Rows swapped in pairs by one turn or mirror: which row each one swaps with
Ruzar: [-22 -10  19  11  16   5   8  -9   1  25   5   1 -22 -13  -2   1  10   4
  14  -6   4 -20   6  31  15 -23  10   2   9  -1  17 -15   7  14  -1   4
  14]
Dupid: [ -8  15   8  -3  12   6   4  -8  21  17   0   0  -1  -3  12   6 -16  16
   7  -2  -4 -12   4  -1  16   0 -15   7 -25  -8  -8  12 -10  -2  10  -4
  22]
toref: [-18  -5  12  11   7  14  -2   0 -17   7  -3   3 -31 -13  -4   6  12   1
  15   6  11 -14  28  21   9 -28  17   3  31  14  13  -4   9   0  -8   5
  -2]
Refa: [ -2  24   0   5  -2   2  -2  10  -4   2  -6  -6  -6  -4  21   9 -18   9
  -1   0   6  -2  18 -20  12  -2 -14  22 -12  -5 -17  21  -7 -19   7 -13
   5]
Zul: [-25  -3   8  17   9 -10   6   7 -17   1  -1   5 -25 -19 -16  23   7 -10
  17  -5   9 -11  31  24   9 -14  16   3  26  -3  23  -4   8   1  -4   0
  10]
viv: [-11  20   2  -1  14  -1   5  -1  15  -2   0   1   1  -4   3  21 -18  12
  15   3  -5  -7  21  -8  14   9 -15   5 -19 -11  -4  19  -8 -12   8  -9
  21]
legen: [-24  -8  14  16   9  -5   3   1 -13  19   0   5 -30 -19  -7   6  11  -7
  10 -10  11 -17  16  32  10 -23  15   4  19   1  19 -11   7  12  -3   4
  10]
kedir: [-12   5  14   2  19  10   7 -14  22  25   5  -2  -5  -5  10   1  -8  18
  12  -1  -4 -17  -1  10  19  -9  -9   4 -18  -5   0   0  -3   6   7   2
  21]
zipil: [ -9  -1   3  23   0  -3  -3   8 -16  -6  -9  10 -27 -24  -9  14   6 -20
  18  -8  22 -14  27  19  -8 -19  17   2  15  18  14  -9  -3   6  10 -11
   8]
dil: [ -3  22   1   5  -5  -7   0  13  -7   1  -6  -4  -7  -8  25   8 -19   3
   0   0  10  -4  17 -18  10  -4 -11  25 -12  -6 -19  18  -9 -16   5 -10
   1]
fad: [-14   4   6  21  -8 -16   1  20 -32   2  -7  -1 -29 -19   9   9   2 -15
   2  -7  21  -7  27   7   6 -23  13  23  21  -1   3   0   3  -7  -6  -3
  -9]
gofu: [ -3  17   6  -6  11  23  -3  -8  13   4  -4  -2  -5   2  13   5 -14  22
  13  13  -2 -10  18  -9  14  -6 -13   5 -11   7 -12  18  -6 -11   5  -2
   9]
Fovu: [-16   2   4  22  -4  -8  -2  18 -32   2  -6  -1 -32 -18   4   9   6 -12
   2  -7  18  -6  26   9   7 -23  14  19  27   3   7   0   7  -9  -5  -4
  -6]
buke: [  4  21  -3   8   2   6  -3  -1  13  -6  -9   6  -4 -12   8  13 -18  -1
  15  -1   9 -10  18  -8  -2   0  -9   4 -23  12 -10  10 -16  -5  21 -19
  18]

Fovu swaps with Refa
dil swaps with fad
Ruzar swaps with kedir

Rows swapped in pairs by one turn or mirror: which row each one swaps with
Pez: [ -3 -13 -13  13   1   4 -11  -2   2  -4 -15   3   2]
bebul: [  2  -3   6 -24   6  -9  -5  24  -2  22   7   3  -4]
nis: [-20   2  -1   3 -17 -16  -9  10   7  21  11  20  -5]
bom: [  8   6   4 -21  10  -4  22   9   0  17  12  12   0]
munal: [ 10 -16   1   8  10  11  -2  -9  19  11   2   4  -6]
Sor: [  3   4  -3 -20   2  -8 -19 -25  -8  11   9  16  -1]
ledat: [-16   6  -6   0 -21   4   0   0 -12  -1  -7  14  13]
Supod: [-15  -8   8  -1 -19 -12  14  16   2   6  14  10  -3]
vabo: [  9  13   0  12 -13 -11  -2 -18 -12  27   4   8  -9]
zenas: [ -4  10   1  -9  -9   4  17 -18  -6  27   3   8  -1]
vobem: [ 26  -5   6  -1   1  -3   0   8 -18   3  11  -6  -4]
dumo: [  6  -5   3  -3   6   1  -5 -33  -2  -1   5  10   7]
setek: [  8   3   4 -21  -3  -6 -31  -5   1  20   3  11  -2]
rutut: [15 -3  4 26  4 -1 -1 11 -5  8 11  0 -4]
nubes: [ 11 -10   5 -28 -12  -7   7  -4  -1   4   5   0  14]
Moz: [ -9  14   1  -2  -2 -11 -21  12  10  16   9  19 -19]
bos: [  6  -7   4 -16   2   3   6  21   3 -11  11  12  -5]
tobe: [ -4   2  -7   9  21   0 -22  -3   4   8  -5   8  -7]
bez: [  5  12   2  -1 -24 -10  -8   7 -24   6   5  17   8]
Vol: [-11   6  -5  21   1  -6   8  -7  14  -3   4  11  -7]

Moz swaps with setek
bez swaps with vabo
Pez swaps with bom
dumo swaps with Supod
rutut swaps with vobem

